Each row is where one point has got to under a steady rotation. How many steps took it there?
The counts run from 0 to 141.
[-21  -6  12 -20  11  49   4 -20  16 -25  11   4 -15   8  -4   8  10 -13
   8 -13 -24   5  -6  27  21  -2   0   0  20   7  16 -13  31  -4  -4  -9
 -10 -25  29 -18 -20  -4  29 -19 -28  17 -30 -15 -34 -36  -1  -6  23  12
  -1 -35 -14 -58  -8  -6  22  26   3  23 -14 -19  11 -27  11 -24  24 -19
 -16  30   2  21   2   6   5 -20   9   0 -26   3   3   5 -42   7  -5] : 107
[-18 -10   2   0  14  24  23 -10  27 -25  33  15  10   8  -2  23  -8  -7
   0   0 -23  21   3  13  37  20 -14 -14  17   0   4  10  34 -26 -17 -19
  -4 -36  43 -17  -5  20  13 -28 -14  -9 -53   2 -25 -19  -4  -9  16  10
 -10 -13  23 -30  12  14   6  14 -26  21 -17  -1   5 -41  11 -47  12 -47
 -10  29  -2  23   3  -5   6   0 -12  22 -10  -3  10   1 -19 -10  11] : 111
[ -6  40  30 -39  -3  -9  18  19 -14  -1  26  -6 -14  -2 -13  11 -27 -10
  47 -11  21  32  15  11 -13  13   4  -4  20 -30 -28 -15  27  17 -29  -2
   7 -12  39 -16   7 -12  -5  -3   6  34  -3 -21 -18 -12  -9   6 -36  14
  -8 -28 -13 -24   5  15  -6  19   0 -11  -7 -20 -17   3 -30 -22   1  11
  11  16  12 -14 -12  21  43 -31 -17  24  19   9   2   0 -14  13 -23] : 68
[ -4  21  26 -26  -2  -2  -6   2  -4  -5  16  29 -17  -5 -13  12  12  -5
  43  15  26  17  -5  28  -1  32   2  -6  18 -20  -7 -14  23  25  -4 -10
  -7 -19  34 -11  -3 -16  33 -14   0  23  -9 -24  -3 -28   3   2 -24   6
 -11 -28 -15 -25   4   9  -9  21  -4  -3 -11 -20 -17  29 -34 -12  19  26
  23  15  12   3  -3  15  66 -33   4  18  11   0   5  -4 -31   2 -16] : 66
[-29  13  28 -23  -9  30  22   5   8 -12   9 -30  -8  16  -7   1 -36 -22
  17 -24 -21   6  12  16  22 -26   6  17  13  -8 -24   1  37 -24 -18  -3
  16  -8  25 -23 -10 -13 -12  -4  -1  18  -7  -8 -15 -23  -9  10   4  22
  -4 -33  -4 -29 -11   1  27  23  -2  18  -5 -31   7 -38  -5 -30  14 -48
 -17  23   9  20   1   8 -16 -14 -14   2  -3   0   8   2  -9   5 -25] : 101
[-10 -18   8 -22   6  32 -12   6  -2  -9  17  -7   0 -13 -10  22 -21  -3
  32 -21   4 -15 -13  22  28   4  14  21   9   3  14   2  14  16 -11  -1
 -18  -5  37 -10 -16   0  11 -22   3  16  -5 -20 -24 -14 -23  26  24 -25
   7 -26  -9 -30 -51  25   7   4 -29   9 -14   8  14  -6  22 -36  53 -18
   4   6  15 -17 -10  -4  52 -34  14   5  23  -3  -2  -6 -17 -16 -28] : 130
[-26   8  38 -25  10  31  20 -10  12 -24  13  11 -14   3   2  -4   8 -18
  19   5 -10  38 -10  33  10  12   8  -5  25 -18  -4  -3  37 -11 -10  -9
  15 -18  15 -21 -21 -15  25 -15  -9  22  -8 -19  -4 -36  16 -10 -22  27
   0 -44 -35 -37  23 -17  18  11  11  -7 -18 -48 -11  -5 -23 -13  12 -11
   1  20  22  29   8  19   9 -19  17  12  -8   0   3 -20 -34  -4 -18] : 91
[-17   9  24  -9 -21  -8  12  -2   6  13  33  18  -6   6  -2   8 -21 -14
  43   8   9   4  11  14  38  -3  -2  25  12 -39 -31  17  35  10 -22   4
  -4  -6  29  10   6 -31 -15 -10  27   8  -5 -36  -2 -34  -8  22 -16   8
   4 -19  -6 -10 -23   9 -14   7 -33  -7 -19  -7  -9  -2 -37 -10  26  -7
  21   7  16 -14  -5   5  38 -50  -7  23  29 -14  -3 -22 -13  10 -48] : 72
[-32 -12  27  19  14  36  22  -1  41   0  20  18  29 -10  -5   9  -9 -11
  49  14 -23   1  -8  28  49   8  14  12  18  -6 -13   0  13 -21 -35 -20
  -8 -12  22  -8 -38 -18  11  -6  19  26  -1 -36  19 -14   1  -5  -1   5
 -15 -25  -4 -25   0  19   2   1 -20  -7 -29 -28   0 -19  -8 -18  28 -34
   1  -7   8  35   9   0  32 -26  12   5  10  -6   2 -17 -10 -19 -33] : 16
[ -1   6  11 -24  17   6  10  11  -4  -5  47  -1  11  -2  -9  25   3  -8
   0   0   2  17 -10  20   6  32   4  -7  25   2   0  -8  17 -28 -26 -16
  -9 -20  40 -23  10   8  35 -40   0   5  -2  10   2 -13  17 -13 -18  -3
 -36 -11  14 -31   8  36  30  10 -10   9  15 -19   1 -39  -1 -50  20 -27
 -16  17  16   8   9   9  23  20 -18  28   4  -3   7  19 -22 -26   8] : 37
[-18   9   2  -3  -4  16   1   0  21  17  25  21   7  -7 -31  36  -5 -10
  45  13   7 -14  -6  25  22  42  10  -9  10  -6   3 -13  -5 -14 -12  -9
 -26 -16  34  -3 -10  -5  38 -33  -2  38  -8  -3  10 -20  -7  -4   4 -12
 -38 -19  -4 -33  -6  24   9  26  -5  -9   1   5  -6 -21 -13 -35  27  -9
  -5  19   1   5  13   4  55  -1   6  22   3 -16  22  25 -17 -18 -25] : 41
[ -9  -7   1  -5  25  13   8  15   5   6  54  -2   1   6   9   4  -9 -16
   5  -9 -19   1  16   9  19  15 -25  10  25   3   7  -4  17 -34 -18 -20
  -5 -34  31 -20  -1  11  16 -28  -1   6 -30 -14  11 -15  -2 -10 -12  20
 -35   0  20 -44  -4  42  17  11  -9  27 -13 -20  18 -53  23 -59  27 -48
 -22  18 -14  25   4   4  12   6 -17   9   1  -8  -1  16  -9 -18 -13] : 29
[-36   5  23  -5  -9  36  22  -2  30  -5  14   1 -12  22  -8   2 -17 -22
  27   0 -23  -4  -1  23  26  -7   4   3  15 -15  -8   8  34  -9  -3 -11
  -5 -16  18 -17 -29 -19  21 -11  -6  33 -17 -21   3 -22   1  -3   5  25
 -10 -43 -22 -47  -2 -14  18  43   7   9 -18 -33   0 -11  -5 -20  20 -29
  -3  18 -11  36   1   7   2 -22  23  -5 -14   0  12   4 -22   6 -30] : 99
[-14  22  20 -29  -3  26  -6  26   4  -9  22 -40   8  -6 -10  28 -43  -8
  17 -16   4  10   6 -13  -1   6   9  -2  23   5 -14   4   7  -5 -35 -10
 -10 -13  38 -29  -2   8   1 -25  -3  34 -20  -9 -27   7 -25  15  -4  -4
 -13 -47  -7 -32 -24  17  13  35 -14  -5   8 -14   2 -17  19 -62  12 -28
  -7  22  -9 -19 -16  -4  20 -23   1  -5   9  14  13  17  -1 -20  -8] : 125
[-34  -7  29  -4   0  42   4  13  23  -4  21 -15   5 -11  -1  -3 -21 -17
  28 -12 -13  -3   6  18  19  -1  21  13  23  -2  -5   3   6 -22 -19 -10
  -1  -2   3 -18 -30 -17   8 -26   8  42   6 -30  17 -14   5  -2 -16  17
 -19 -46 -35 -44 -12  14  17  10  11 -14 -20 -56  -2 -19   6 -25  25 -22
  -5   3   1  18  12   4  11 -32  25 -11   2   6  -3 -12  -7 -27 -36] : 18
[-15   0  10 -10  25  23  15   7  10   7  40 -27   9   1  -6   3 -15 -20
  12 -25 -23  -5  14   8  12  -6 -16   8  21   9   5 -23   6 -25 -30  -5
   1 -26  34 -27 -14   6   7 -13   1  31 -20 -14 -10  -9 -15   0  -7  19
 -34 -11  18 -45  -9  47  25  13   3  21 -19 -17  18 -63  22 -45  21 -24
 -25   6  -4  24   8  15  17   4 -17  12  -3   6  -5  22  -5  -6  -8] : 28
[  7  -2  -4 -16  -9 -22  -6   7   0   9  60  16 -19  -6  -4  21  -5  -5
  14  -3  16   7  26   2   7  25 -11  13   5 -11  -7   5  21  11 -12  -8
 -18 -29  45   5  34 -10  -3 -39   3  -1 -27 -19 -22 -29 -22  17  -6   7
 -19   4  12 -24 -19  21 -17   7 -38   7  -7  15   3 -26 -13 -42  21 -11
   9  33  -1 -38  -5  -3  42 -29 -15  33  24 -14   0  -1 -22   0 -20] : 55
[-31  -2  20 -11   3  35  22 -17   8 -21  33   0   3  21   0   4 -12 -19
   3  -2 -26  11  -1  13  40 -11   0  14  12   1 -11  27  57 -28 -14 -19
  -5 -20  27  -7  -2 -11   5 -30  -4 -12 -31  -5  -9 -32   8  -3   8   3
   8 -16  11 -33 -17  -3  16  20 -31  27   3 -24   7 -31   0 -39  22 -62
 -13  19  10  30   2  -3 -21 -14 -15   3  -3   1  11   4 -28  -1 -16] : 103
[ -6  -8   8 -22  29   2 -10  31   3 -10  34   9 -10 -25  -6   6 -17  -3
  26  -1  15  24   4   7  -7  36  -7   4  25 -11   4  -5   2   9 -14  -7
 -17 -19  41 -31 -13  18  27 -14  -9  36 -25 -25  -4  -5  -3   1 -17   7
 -18 -33 -21 -30   2  32 -11   7   2  -2 -34 -21  -4  11  27 -49  25   6
  22   8  -4   4  -6   6  66 -17  23   5  21  -2  -8  -6   3 -22 -17] : 140
[-18   8  11  -6 -10  41   2  -4  28 -12   3  -1  20  -7 -30  40 -19  -2
  37  -2  -6   0 -19  18  38  17  27 -11  19  10  -2 -11  16   1 -33 -16
 -20 -15  48  -7 -19  -5  20 -32   5  25  -1  -4 -31  -5 -21  18  25 -24
  -6 -36 -15 -31 -13  14  11  21 -19  -6  -2   3   2 -21  -7 -35  33 -13
  -3  14  11  -6  -4  -2  46 -22   5   7  -1  10  11   3 -19 -18  -2] : 122
[  7  -2  -5 -12  14 -24   1   5  -4   0  26  41 -15   0 -22  26  -1  -8
  43  -4  12  -2   0  33  16  23 -12  10   8 -22  12  -8  11  15   3   5
 -18 -23  52  -5   0   3  21 -10   1  25 -26 -17 -12 -38 -20  17   5  -2
 -13  -7   3 -23 -22  25  -4  11 -19  17 -33  13   3  -4  -9 -30  46   5
  15  19  10  -6  -6   6  72 -16  12  32  23 -23   6  -3 -21   9 -23] : 57
[ -5 -19   4  -8  21   5 -16   4   2 -13  49  22   5 -10   4  23   9   2
  13   7   3  25   1   1  22  32 -10  11  18  10   5   9   9  13 -21 -26
 -23 -37  48  -5  11   7  11 -42   3 -17 -38 -22 -22 -10  -8   2 -13  -7
  -6   4  15 -27  -5  39 -17 -10 -38   5 -12  -1   1  -6  19 -47  22 -12
  12   8   7 -13  -6  -9  47 -31  -7   9  20  -1  -8 -13 -12 -17  -1] : 136
[ -3   5   4 -25 -13   7  -7  -7  -3  16  33   2   6   0 -26  27 -12 -12
  27  -7   9 -19 -11  29  27  12  13  18   1  -5   5   4  25   2 -13  -2
 -16 -10  36  12  13 -23  19 -29   8  13  13 -11  -4 -30 -13  26  10 -33
 -10 -14  11 -17 -50  30  18   4 -36   8   9  11   8 -20 -15 -29  45 -21
   5  15  19 -19   2  -1  46 -23 -21  18  26 -14  16  12 -17 -17 -34] : 48
[  5   4  14 -40  28  11  -4  19 -23 -24  36 -31   4 -14  -7  21 -13   1
   9 -27   4  24   5  -1   2   4   4  11  26  15  -2 -11  19  16 -33  -9
 -11 -18  51 -24  12  12   5 -21   4   1 -13 -19 -40  -3 -16   9 -11 -10
   7 -10  18 -25 -21  43  12  -9 -24  12  -8  -4  12 -25  23 -59  22  -6
   2   6  26 -25 -10  -1  42 -18 -22  12  20  16  -6   2 -13 -10   3] : 134
[ -9 -12   6 -14  31   8  -5  17   9 -14  21  15   1 -23 -10  15  -3  -2
  34   2   5  16  -3  19  10  31  -7   1  26  -6   4 -21  -6  16 -13  -5
 -13 -21  46 -21 -29  15  24  -9   3  37 -17 -17  -9 -13 -18   7   0  -4
  -9 -17  -9 -31  -6  40  -5   1  -5  -1 -39  -7  10  -1  16 -34  33   6
  15   3   9   1  -4   2  70 -28  21  17  24  -5  -8  -4  -4 -15  -9] : 139
[-28 -16  17   5  22  29   6  -5  23 -23  14  23  -8  -8   6   8   5  -6
  44   4 -27  10  -1  13  43   2 -10   9  17  -3 -12   0  26  21 -13 -21
 -15 -24  38 -11 -32  -6   3  -3  14   6 -39 -39 -16 -19 -18   0  -1   2
  18 -15  -3 -34 -13  12  -7   0 -23  16 -33 -11   0   8  14 -18  25  -2
  17  -8  -4  22  -9   0  48 -51  10  -5   8  10  -8 -16 -20  11 -11] : 0
[ -9 -30  26   1  30  26  16  -5  13 -22  26  13  24 -10   1   3   3  -2
  21  -9 -14  28  -6  23  42  -4   8  15  15   3  -2   1  32  -4 -33 -10
   4 -20  23 -10 -28  -5  -8 -12  19  -7  -4 -32 -19 -23   2   1  -9   7
  12 -11 -11 -21   4  13   6 -33 -30  -2 -34 -24   3 -41  -2 -16  30 -28
   7   3  45  10  11 -10  26 -28   2  27  18  -5 -23 -47 -14  -8 -18] : 7
[-19  34  24 -22  -2 -24  26  10   1  -2  39  17  -9   7   2   7 -10  -9
  32  22  14  23  18   3  19  14 -10   6  20 -41 -37  13  47   3 -23 -20
  -5 -16  37  -7  16 -10  -2  -9  17   9 -26 -25   2 -17   4  -6 -40  13
  -3 -10  17 -10  -1  20 -15  15 -33  14  -2 -20 -16  16 -30 -31   2 -15
  24  -1  -3  10 -13  15  41 -27 -24  13  24   0   0   1  -9   4 -26] : 70
[-27  15  31 -32   1   5  10  -5  -5   2  19  30 -30   5  -3  -8  -2 -20
  44   2  -1   3  -8  31  24  -1  -8  25  17 -33 -11   7  46  22   6  -8
  -4  -3  26  -4  -8 -21  15   4   7  26  -6 -41   7 -36   6   7 -17   6
   8 -26 -18 -28 -22   5   2  21 -12  19 -15 -28  -6  31 -19  -6  32   0
  26  -2   7  20  -6  20  35 -36  11   5  21  -2   3  -7 -24  13 -49] : 74
[-17  -3  27  -8   8   2  27  -5   7 -18  39  27  -7   9   3  -5   3  -9
  10  14 -10  40  14  22  27   9 -18  13  10 -33 -25  21  52 -19 -14 -16
   3 -23  21  -8  -4  -5  -8 -16  -1 -17 -29 -16   0 -38  11  -5 -26  34
   1 -16  -6 -12  12  -1  -6  -7 -23  13 -30 -26 -11 -19 -20 -17  12 -38
   0  24  19  27   2   8  -3 -22  -4  29   5 -21 -10 -27 -19   2 -16] : 87
[-15 -13  27 -23  46  14  25  17  -3 -33  26  -6  -9  -1  10 -15 -13 -11
  14 -11 -15  34   4  11  18  -2 -20  21  27  -5 -17   2  39   1 -24 -16
  11 -22  34 -34 -26  21  -3   1   4   8 -33 -26 -11  -8  -3 -11 -23  22
  17 -20   6 -28   2  30   6  -9 -15  29 -39 -32  13  -4  32 -38  21 -35
   5  -5  10  33 -10  11  18 -19  -3   3  14   8 -15 -17   0  -5  -5] : 4
[ -1 -23   9  -9  11  10 -16  10   6  -9  43  17   9 -33   0  26   5   4
  17  -9   8  22   9   1  12  25   1   6  19   8   6   8  -1  14 -22 -15
 -23 -31  38   3   0  -3  -1 -38   8  -7 -29 -30 -21  -6 -15  13  -2   2
  -7  -5  -9 -30 -16  31 -22 -14 -30 -10 -23   4  -3 -21   3 -41  28  -3
   8  21  10 -29  -2  -9  50 -50   8  25  16   0 -10 -23 -13 -21  -1] : 137
